A state moves one step at a time under one of 6 hidden systems, and each row is a state written as 20 numbers. Each run below is a few steps of one system.
L, path 1:
[[  6  11  -6  -7  -1  10 -17   0 -14   1   9   2   6  15  -4 -42  16  14
   -6 -20]
 [-16  13  13   1  17  -9  -8  -3 -18  -2  10  18  -6   7 -35   9  21  -6
   -4  24]
 [ -6  18  -7 -13  30   9  19  -2   3  -8   1 -25  13  -1 -11  -6 -24 -10
   12   9]
 [  1   1 -15   3  -2  13  -8 -21  15   3 -19   2   4   2  16 -19  13 -38
   -8  13]
 [ 18  -1   4   6   7  -6  -9 -18  -5  12   5  20 -28  -8 -19 -27 -17   3
    1 -12]
 [ -2  16 -29  -4   4   5   2  -8  -8  23   5 -10 -20  -2 -15  14   6  20
  -13  26]
 [  7  -1   7   6  11 -12   7 -10  11   3 -11 -14  -6 -15   5  30 -29 -24
   14  18]
 [ 20 -10 -27  -3  -9   4  -8   1  18  17  -8 -18  -3 -15  30 -16 -11  -7
   -8 -19]
 [ 14 -13   4  16 -11  -4 -15  -1  -2  21   6  34 -23 -15   4  17  12   5
   -9  -4]
 [  0   7   0   4  11  -2   8   9 -11   9  21 -16  -7  -9   5  22 -18  41
    7  -6]]
P, path 2 (10 x 20):
[[-12  -1   5  -3  12  22   0  23  -9 -13  21   7  24  14   1  -2  29  12
  -12   0]
 [-32   8  20   4   6   7  14  -6 -12 -24   2  17  10  21 -10 -15  14   7
    9  -2]
 [ -2   9  -8  -6  10   7   3  -2 -10 -13   5  -7   3  41 -13 -34   5   8
   -3   0]
 [-13 -10   5  -6   0  -8  -4  -3   4 -20  -7   1   0  23 -32 -16  17 -15
  -19  27]
 [ -7   4 -12 -25   5   8  19  -2   7  -6 -12  -3   4  -6 -35 -28  -8 -11
   -3   7]
 [ -3  12 -14  -9 -15  20   6 -32  10   4 -22 -14  -6  -6  -8 -16   3   1
  -11  28]
 [  9   6   5  -5  -7 -17 -10 -27   5   3 -19 -16 -16 -16 -19 -18 -22  -8
    5   5]
 [ 26   9 -21 -17  -7  -7 -19  -3   3  27  -7 -19  -8 -23 -12   6  -3  -8
   -9  12]
 [  6   7  10  -1   6  -1  -7 -12   8  13  -9  -3  -2 -46  -1  22 -11 -15
    6  14]
 [  6  19 -14   4   9   3 -11 -10  -4  26   1 -10   0 -36  27   2 -11   0
   15 -19]]
K, path 3, 10 rows:
[[ 18   0  22  -4 -24  18   1   8   4  -8 -10   8  28  -7  23  15   5 -11
   16 -13]
 [-14   8  23  10   4  -6 -25  -7 -10 -14  10  -9  14  -8  19 -23  15  15
    6 -18]
 [  3  20   1 -14  -9 -12 -15  14 -27   3   0  13  12  25 -19   0  24 -12
   11 -11]
 [  4   2  26  -7  27  13   7  16  -6 -24  17  -6  27   9 -15  -1  -5  -4
    8   7]
 [-33  15 -11 -11   6   0  12  -8   3 -10 -17  -9  19  -1   4 -15   4 -28
   14  -3]
 [ 19   7   2   3   8  23  -2 -20   0  -2  -5  18   0  17  -4 -33   1 -20
    1   0]
 [-21  11 -10  -1  25   1  -1 -12  -6  -2   9  -7 -11   7 -26 -14  10  13
  -15  25]
 [ 12   8 -13 -18  -5   1  22  -5   3   9 -18  -2 -10   1 -32  11 -19 -18
    7  18]
 [ 12 -13  -9   2  13  21   6 -12  28   0  -3 -23  -1 -22  13 -11 -16  -2
  -16  22]
 [-11   0 -20   4 -14 -12 -11 -23   4  22 -15  10 -26 -28  -4  -5   7  -4
  -12   5]]
K, path 4:
[[ 11   1  33 -15   1 -11   0  11  -4 -22  -4 -15  21   5 -23  15 -10 -12
   11  14]
 [ -9   1  -8 -19   6   7  -3   9  12  -9  -8 -17  31 -23  10 -26   2 -21
    2 -15]
 [ -3  16   7   5   2  21 -11 -19  -5   4  -3  33   6  -5   1 -17  26 -18
    0   1]
 [  0  29   3   2  28   0  -6 -14 -23   5  17  -6 -10   7 -20 -10  -5  16
    7   7]
 [  6   7 -14 -14  10 -10   3   6   0   2 -10 -21   4  18 -18  16  -5 -30
   -1  29]
 [  6 -23   2  -2  22   5   6  -1  27  -7  -3   0   1 -25  -5 -19 -19 -26
   -7   2]
 [-19   7 -33   6   6  17   3 -16   4  24  -3  16 -14 -20   9 -14  14  -2
  -13  -1]
 [ 20  10   3  16   6   4   1 -21 -12  18   6  13 -33   7 -10  16 -12  12
    2  15]
 [  3 -10 -17   1  11 -24  -3   9   6   6   3 -37 -14   2  -1  18 -19  10
  -10  15]
 [  7 -32  -8  -4 -13 -11   4  16  24   5 -14  11  -4 -19   4  13  -7 -26
   -9  -3]]
W, path 5 (10 x 20):
[[  1 -15 -29 -11   0 -19   2  15   3  10  -6  -4 -14  18 -26   5   5 -16
  -23  20]
 [ 12 -26   5 -10 -13   9  21   4  26  -5 -15   7  -1 -24 -10   3 -20 -10
   -5   6]
 [  1   8 -24  -6 -12  15   4 -13  11  15 -10 -30  -4 -26  19   0 -10  23
   -6   5]
 [ 13   7   9  12 -31 -16 -11 -25  -8  11 -14   1 -25  10   1  11  -4  11
    6   6]
 [ 13 -14  15   0   7 -32 -18  20  -4   0  17 -18  -8  -8 -15  19 -11  16
   -5   4]
 [ -9  -8  11  -5 -14  -4  -1  20   6  -3  -7  -2  22 -20  17  37  11 -15
    6   0]
 [ 10   8  21  11   4  16  -6  -8   0  -3   7  -5  15 -18  36  -6 -12  12
   19 -24]
 [-18  15  -8  15   5 -12 -20  -3 -24   9  13   5  -5  19  15  -1  26  15
    1  -9]
 [  0  -7  23   5  15 -14   4  16 -15 -13  16  28  -2  26 -20   7  -1  -8
   11 -11]
 [-16  -9 -11  -7  30  15  12  26  10 -13  14  -9  28   2   9  -1   7 -12
   -6   2]]
L, path 6, 10 rows:
[[-10  14  -7 -11  -7 -26 -11  10 -26  14   6  15 -11   2 -34   1  12  10
    2 -12]
 [ 10   2   7 -11  23  16  15  18   2  -8  11 -16  17   6 -16  24  -6  -3
   -2  29]
 [-22   3   1   0  -1   7  -2 -17  17  -8 -17 -14  19 -28  24 -14  -1 -21
    7  -3]
 [ 28   5  -5   0 -12   7 -11  -5 -10  11  -3  23  -6  19   3 -24   3 -10
    8 -27]
 [ -3  -1   7   7  18  -7 -16  -3 -10   4  22  -1 -18  -5 -24   0  13  27
  -20  23]
 [-22  19 -15 -12  15  -9  18   2  -5   9  -6 -12   4 -11  -8  26 -15 -13
   19   6]
 [ 25 -14  -5   3   4  21   1  -3  22  -5 -10 -14  13  11  28  -8 -10 -28
   -3   6]
 [ -9 -11  -2  12  -8 -13 -21 -15   3  10  -1  21 -21 -21   4 -27   8   6
  -10 -19]
 [ 12  14 -12  -3   4   3  12   8 -21  20  16  12 -19  16 -21  22  -4  24
    3   1]
 [-12  -7   9   8  15  -5   4  -4  12 -12   1 -31   6  -5  11  27  -7   0
   -6  35]]
S, path 7 (10 x 20):
[[-15   3   7   2  16 -18  12  20 -11   2  16  -5  -2 -13  -3  32 -18  18
   15 -10]
 [-13   0  -6  10   2   2   6  10  -1 -11  -3 -12  20  29  37  17   8 -18
    8  -2]
 [ -5 -30   8  12   6 -10 -11  13   9 -14   9  16   1   7  12 -29   5  -4
   -9 -26]
 [ -9   0 -16  -7 -15   4   9  19 -15  12  12  20  -8   8 -13  -2  15  35
   -8 -19]
 [-12  -4  22   2  -2   5  27   6  -4 -24   1   8   3  25 -17  24  -3  10
    6  20]
 [-10  -2  -5  -8  -9  -4   8  -3   4 -24 -12 -31  15  24   8 -25  -7   5
    2  -1]
 [ 16 -14  -4  -8 -33  10  -8  -3   8  -1 -15  18  -2  11  -8 -25  19  -8
  -16  -4]
 [  8   0  12 -16  -8  11   8   2  -1   0   8   3  -5 -26 -36  -5  -7  33
   -8   6]
 [ -6  29   7 -11 -19  11  11 -19  -8  -4 -19 -18  12   0  -5  19   0   6
   15  22]
 [ 26   0  20  -1   3  -2 -20 -13   9 -13 -11 -20  13   0   7 -17 -10 -27
    5   5]]
R, path 8, 10 rows:
[[ -3  13 -20  -5  -1  17 -13 -17  -3   6  -5   7   1   7   3 -43  21  -3
  -10  -7]
 [ -2  16  13  -6  -1   6  -5 -18 -11   4   0  22 -10 -10 -40  -6  16   5
   -5  22]
 [ 11  20 -16 -14  18   7  -1 -10   2  19  -2 -25  -3 -28 -14   3 -16  -2
   -1  21]
 [  9   4  -8   7   1   2 -16 -21  13  16 -17   2   0 -17  21   1   1 -40
    1   6]
 [  5  -6  -4  14   6  -3 -20 -14   3  18   9  21 -26 -26   4 -22   1   9
  -10 -19]
 [ -5  11 -15   5   4   5  -2   5 -13  28  11  19 -18 -13  -8  28  16  15
   -9  10]
 [ 13  -1  11  13  19 -12   3  -3   1  11   7  -5 -14 -17   3  36 -29  -7
   13  11]
 [  3 -19 -26  13  14 -18  -8  11  11  15   2  -8 -11   2  34   7  -9 -19
   -4 -15]
 [ -5 -27   8  18  -7  -3   7  11   4   1   7  42 -14   3   7   6   4   2
   -4 -18]
 [-14  -8  -4   5   8   1  23  12  -6   0  20  -1 -13   7  -2  21  -9  43
   -4   3]]
W, path 9:
[[ -5  -9   7  -2 -35  10  28 -11   8  -6 -17   8 -12   0  -9  13  -9  23
   -3  12]
 [  8   7   1  -8 -11  -6   7  -1  -2  -7  -2 -43   0   7  -2   7 -21  29
    1  13]
 [  5  -7  15  -3 -39 -22 -17   1   0 -10 -19 -15   7  11   5  11  12  -7
   -3   8]
 [  9  -7  33  -7 -15  -7 -13  12  -3 -12   6  -5  13 -30  -8  -4  -1  25
    2 -16]
 [-17  25  12  -6  -9   9  -8   2 -17   1   2  -7  23 -13  10  22  26  14
    8   7]
 [  5  20  37   9  13  -5 -13 -14 -18 -15   5   2  12   7   3  -3  -5  -7
   26  -8]
 [ -7   6  -2  -4  24 -12 -30  18 -15  -2  17  -5  17   7   0 -13  26 -16
   -4 -10]
 [-10  -1  13  -1   8  12   3   5  -3  -5   4  41  12  -8 -10 -10  16 -25
    5 -13]
 [ -9  18 -16  -4  38  29  13  -4  -4   4  17   2   7  -7  -1 -21  -4   1
    2  -1]
 [ -9  10 -23   5  10   4   7 -20  -4   7 -13  13 -11  29  -4 -14   6 -31
    0  12]]
P, path 10:
[[ 11  -2  25   4   2   0 -14 -13  13 -12  -8 -20  15 -28  23 -14 -15 -13
   12  -9]
 [ 11  10  -8  -5 -16  -6 -29   4 -12  23   4   9  -4 -24   2 -10  21  11
   -6 -19]
 [  9  11  24   9  17   2  -2  -2 -15   8  18  14 -11 -13 -18  30  -5  14
    6  15]
 [-17  18 -12  -1  26  -9  -2  10 -10   3   9 -27  16   1  20  14  -4  -7
   14  -4]
 [  8  -3   7  16   8  10 -15  -5   3  -3  -1  21   9  17  27 -10  16 -35
    2  -8]
 [-13 -19  -2  10  25  -3  -4  10   3   2  25  19 -15 -12  -7 -21   4  16
  -17 -15]
 [-24  11 -23   0  -1  -4  22   1 -15  13   1  19 -17  24 -16  19   6   7
    2   8]
 [  5 -10   0   9  20   5  21  -3  12 -16  -2 -17   0  31  10   1 -28 -14
    5  13]
 [-13 -26 -21  -3 -17 -13  -6   7  19  -5 -15  -5   2   4  12 -23  10 -18
  -18  -9]
 [ 15 -16   5  -7 -22  13  18  -2   8   4  -5  31 -16 -10 -25  -6  -7   8
   -6  -3]]
R, path 11 (10 x 20):
[[  2  -2  29   0  18  -1  10   9  -6 -20   6   7   8  17 -23  21  -3 -17
    8  23]
 [-10 -10 -21  -5  25  -3  12   8  16  -9   2 -29   8  -2   8 -22 -21  -9
   -1  -4]
 [-11  -3  -4   4 -14  22  12  -9   5  -8 -16  29   9  23  11 -15  17 -22
    0  -3]
 [ -5   0  11   3   3   7   8 -19  -4 -10   7   3 -21   2 -26 -25  -7  36
   -8   9]
 [ -3  19 -28 -21 -12  -1  12  -1  -7  11 -17 -15   1  11 -20  16   5  -8
   -2  25]
 [ 29 -12  20  -1  -9   3  -6 -16  19  -8 -17  -9   0 -15  -1  -8 -22 -22
    3   9]
 [-12  -3 -28  -3 -17  -2 -16  -4   6  13  -9  -8  -5 -21  16 -24  19  10
  -18 -11]
 [ 11  17  21  -2 -23  10  -2 -10 -16  11  -4  31  -4 -13 -13  14  11  13
   11  -3]
 [ 13  11   3   1  17 -13 -19  -1  -8  11  16 -32  -5 -15   1  16  -8  21
   -3  15]
 [  2   2  -7  -5   1 -19 -14  15  -1  11 -11   5  11  -9  13  18   4 -43
   12 -13]]
S, path 12, 10 rows:
[[-37 -21 -15   9 -12 -13   2   2  16   3 -12  14  -6 -18  19   0  13  -8
  -10 -11]
 [ 22  -9   3   9  -1  16  19  11   2   6  14  16  -9   5  13   4 -24  22
   11 -24]
 [-19  -9   8  15  -7 -12  -6   1  -3 -10   8 -14  -5  12  12  23  16  31
  -16  20]
 [  1 -16   6 -10 -23 -27  10  17   4 -12 -16  -1   5  16  -4   5 -18 -15
   17 -23]
 [ 11 -14  -9 -10  -8  29   1  23  11  -7   9  -8  23   4  15  -7  20  14
  -21   0]
 [-25  -4  27   1 -25  -4   5 -10  -2 -14 -10  22   0 -17 -12  -7   8  19
    5 -12]
 [ 29  19   9 -11 -11  13   6   6 -18  -5   5 -16  10  28  -4   3 -10  23
   15  -7]
 [-10  -6  20  -6  -9 -13 -21   0   0 -21  -8  -9  17   7 -13  -2  28 -14
  -13  24]
 [  6   9  -4 -29 -10   3   6  10  -3  -1 -10   1  15 -13 -19 -28 -10 -11
   15 -28]
 [  6  20   6  -2   3  41  -4 -11  -6   3   7   9  13  -2  -2  -2  26   9
   -9  21]]

Which system made each of these runs?
path 13 (2 x 20):
[[  5  -3 -16  -1  24 -16 -20  18  -7  21  14   3  -7 -10 -14  21  15 -16
  -14  14]
 [  2 -14   4   4  23   5   9  10  17   7   6  12   2 -38   7  17 -17 -19
    7  -6]]
 : R
path 14, 2 rows:
[[-13   5   5  -3  16  -6   5 -22   9  -9 -18  -3   1  -5 -17 -10 -10 -37
    7  19]
 [ 26   7 -25 -19   4   3 -15   1   4  21  -5 -10   1 -18  -6 -25  -4 -18
   -6  -8]]
 : W
path 15, 2 rows:
[[-16 -14  13  16   1  -5 -26  -8   9  -7   5  -8   1 -17  15  -2  27   9
  -24  17]
 [ -7  15  -7  -9   3 -16  12  15 -17  11   2  15  -2  -2  -9   6 -16  -5
   28 -35]]
 : L
path 16, 2 rows:
[[-24 -13 -18 -10  -3 -20  -5  15  -3   6   0  23 -10   1 -25 -18  20  -7
  -14 -14]
 [ 16   3   9 -10   1  38  26   7   4  -1   9  13   8 -11 -15  16  -6  15
    0  14]]
 : R
path 17, 2 rows:
[[-26 -17  21  10  -4   6  13 -15  15 -23 -13  25   0  -1  -7 -12   7 -16
   -4   9]
 [ -4  15 -25 -10  -2  17  20 -11  -5   7   1 -10 -13   5  -9 -25 -14  31
   -1  -8]]
 : R
path 18 (2 x 20):
[[ -7 -15  25  10  21  16  19  10   9 -14  17  13   5 -10  -7  23  -5   8
   -6  19]
 [-36  14 -23  -5  -4  -3  15   3  -8  -1  -6 -10  10  10  20 -10   0   8
   13 -23]]
 : P
path 19 (2 x 20):
[[-21  -9   0   9  29 -14  15  10   1   2   9  24  -6 -10   0   6 -15 -21
   14 -18]
 [ -5   3 -26  14  19  15  17  -1   1  10   6   6  -5  26  31   0  -5  -7
    7 -11]]
 : K
path 20 (2 x 20):
[[ -4  14  -9  11  30  13  -9   1  -8  14  14   7   5   5  14  23  19 -14
   -4  19]
 [-26  -7   4  14  34 -25   0  -5   0  -5   8   7 -11  -3   0 -11 -17 -18
   11 -13]]
 : S
path 21 (2 x 20):
[[ 26   0  -8  -5  14   7   0  -4  15  14   2 -26  -6 -29   2  16 -28  -4
   -2  18]
 [  8   2 -16   4 -11   2 -14 -12  10  26 -12  -6  -6 -36  31   9  -2 -12
    0  -7]]
 : L
path 22, 2 rows:
[[ 14  20 -21  -4  14  -2  -4 -17  -4  24  -3  -3 -13 -15   2 -23 -22  -9
   13 -19]
 [ 12  -7  -7  12   6   8 -21  -6   3  17   5  20 -12   2   3   4  27 -19
  -23  22]]
 : R
path 23:
[[  0  -3 -29 -12  -1  -2  11  10  -6  15   0  22 -18  22 -31  -5   8  -8
  -12   2]
 [  8 -17  10  -2   3  17  20  -6  20  -7  -3  -1  -7 -14 -17  15 -15   4
  -14  34]]
 : R
path 24 (2 x 20):
[[-11 -22  -7  10  23  10  -2  16  15  -7  20 -12   6 -10  23 -13   3  17
  -19  -5]
 [-35  13   1   3  -6   1  24  -2 -12  -4  -7  27   4  12   1  13   8  -4
   19 -11]]
 : R
path 25 (2 x 20):
[[ 16   9  13   9  -8 -20 -15 -18  -3   6 -11  -3  -9 -13  12 -10 -25 -11
   22 -26]
 [ 13  -4  -9   5   8  -6 -30  17 -10  20  21   1  -6  -9   5  10  24  12
  -19   0]]
 : W
path 26 (2 x 20):
[[ -6  19 -18  -1  -9  17  -6 -10   1  25 -10   2   5 -37  25   9  13  -5
    3  -5]
 [ 16  11  20  23   8  -5 -25 -22 -12  14  10  15 -18 -13  11   4  -3   6
   10  -5]]
 : R
path 27, 2 rows:
[[ 11 -26 -15  12   0  -7  13   0  16   7  -9  20 -24  19   4   1 -18 -25
   -2  -4]
 [  3 -28 -31   0   3   2  16  15  20  12   7  -5 -17  -9   8  -1 -17  17
  -20  -4]]
 : W
path 28 (2 x 20):
[[-16 -16  -4  -5  15  -6  18  20   6 -25   5 -10  15  29   2 -19  -8  -7
    1 -13]
 [-26 -18  -4   1  -7  10  14   1  11 -16  -9  25   2  14  -9 -20  21 -10
  -17   3]]
 : L
path 29:
[[-19   0  11 -13 -20 -13  17   4 -11 -11  -9  13  -6  11 -41   5   2  12
    3   6]
 [ 27   4  -5 -18  -5  18  14   6   8  -5  -5 -37  14   6  -4   4 -20  11
    0  16]]
 : R
path 30:
[[ 17  -2  18  15  -4 -13  -5 -24   3  -2 -15  14 -14   7   3  -5 -20 -27
   18  -4]
 [ 21  -1 -25  -5  17  -3 -21  13   0  19  17 -26  -5 -10   4  -6   1  11
  -18   4]]
 : S
path 31, 2 rows:
[[ 10  12 -22 -15 -20   6  23  -1  -8  18 -10  10 -18  12 -26  12 -10  11
    5   4]
 [ 13 -16   8   8   8   0   6 -10  17 -11  -2 -24 -10   5  -7  10 -17   1
  -15  38]]
 : W
path 32:
[[ 43 -18  -9  -4 -11  -2  -1  12  13   6  -6 -14  -7  15   3   9 -21 -14
   -4   4]
 [-15 -30  -3  10 -16 -10  -6   0  23  -1  -5  -8 -10 -28  16   1   4  13
  -22   3]]
 : W
path 33, 2 rows:
[[  9  13   3  11   0   3  -8 -13   1   0 -11 -21  12  13  37  18  -2 -21
   13  12]
 [ 11 -19  11   9  11 -14 -30   8   7  -2   9   7   3 -18  15 -21   2 -16
   -2 -26]]
 : P
path 34, 2 rows:
[[-23 -14  28  16   5   5  11 -17   6 -24  -1  26  -7   7 -12 -14   5   0
   -5   9]
 [-10  17 -33 -16   4   6  22  -2  -9   9   1 -13 -12  13 -18 -15 -13  21
   -1  -1]]
 : R
path 35 (2 x 20):
[[ -8  -6  -6  -7  -4 -15  -4  29   2   9   3  -9  12 -18  11  41   8  -7
    0   1]
 [ -9  -8  13   5   9  10   9  15  10 -11   2   4  26 -14  32   7  -5 -12
   17 -24]]
 : S
path 36:
[[ 19  -8  13   5   3 -10 -13 -11   7  11   7 -13 -21 -37  -5   1 -23  22
   -3   1]
 [ -4   7 -29  -2 -14  -8 -12  10  -3  27  -8  -5   0 -10  25  25  16 -10
   -2  -4]]
 : R
path 37:
[[ 20   2   0 -29  -1   0   4  31  -6  -7   7 -26  23  10 -20   4  -5   4
    1   1]
 [-11  -6  19  -7  -3   8  -1   5  13 -27 -13 -16  36  -8  13  -5   9 -21
    1   7]]
 : R
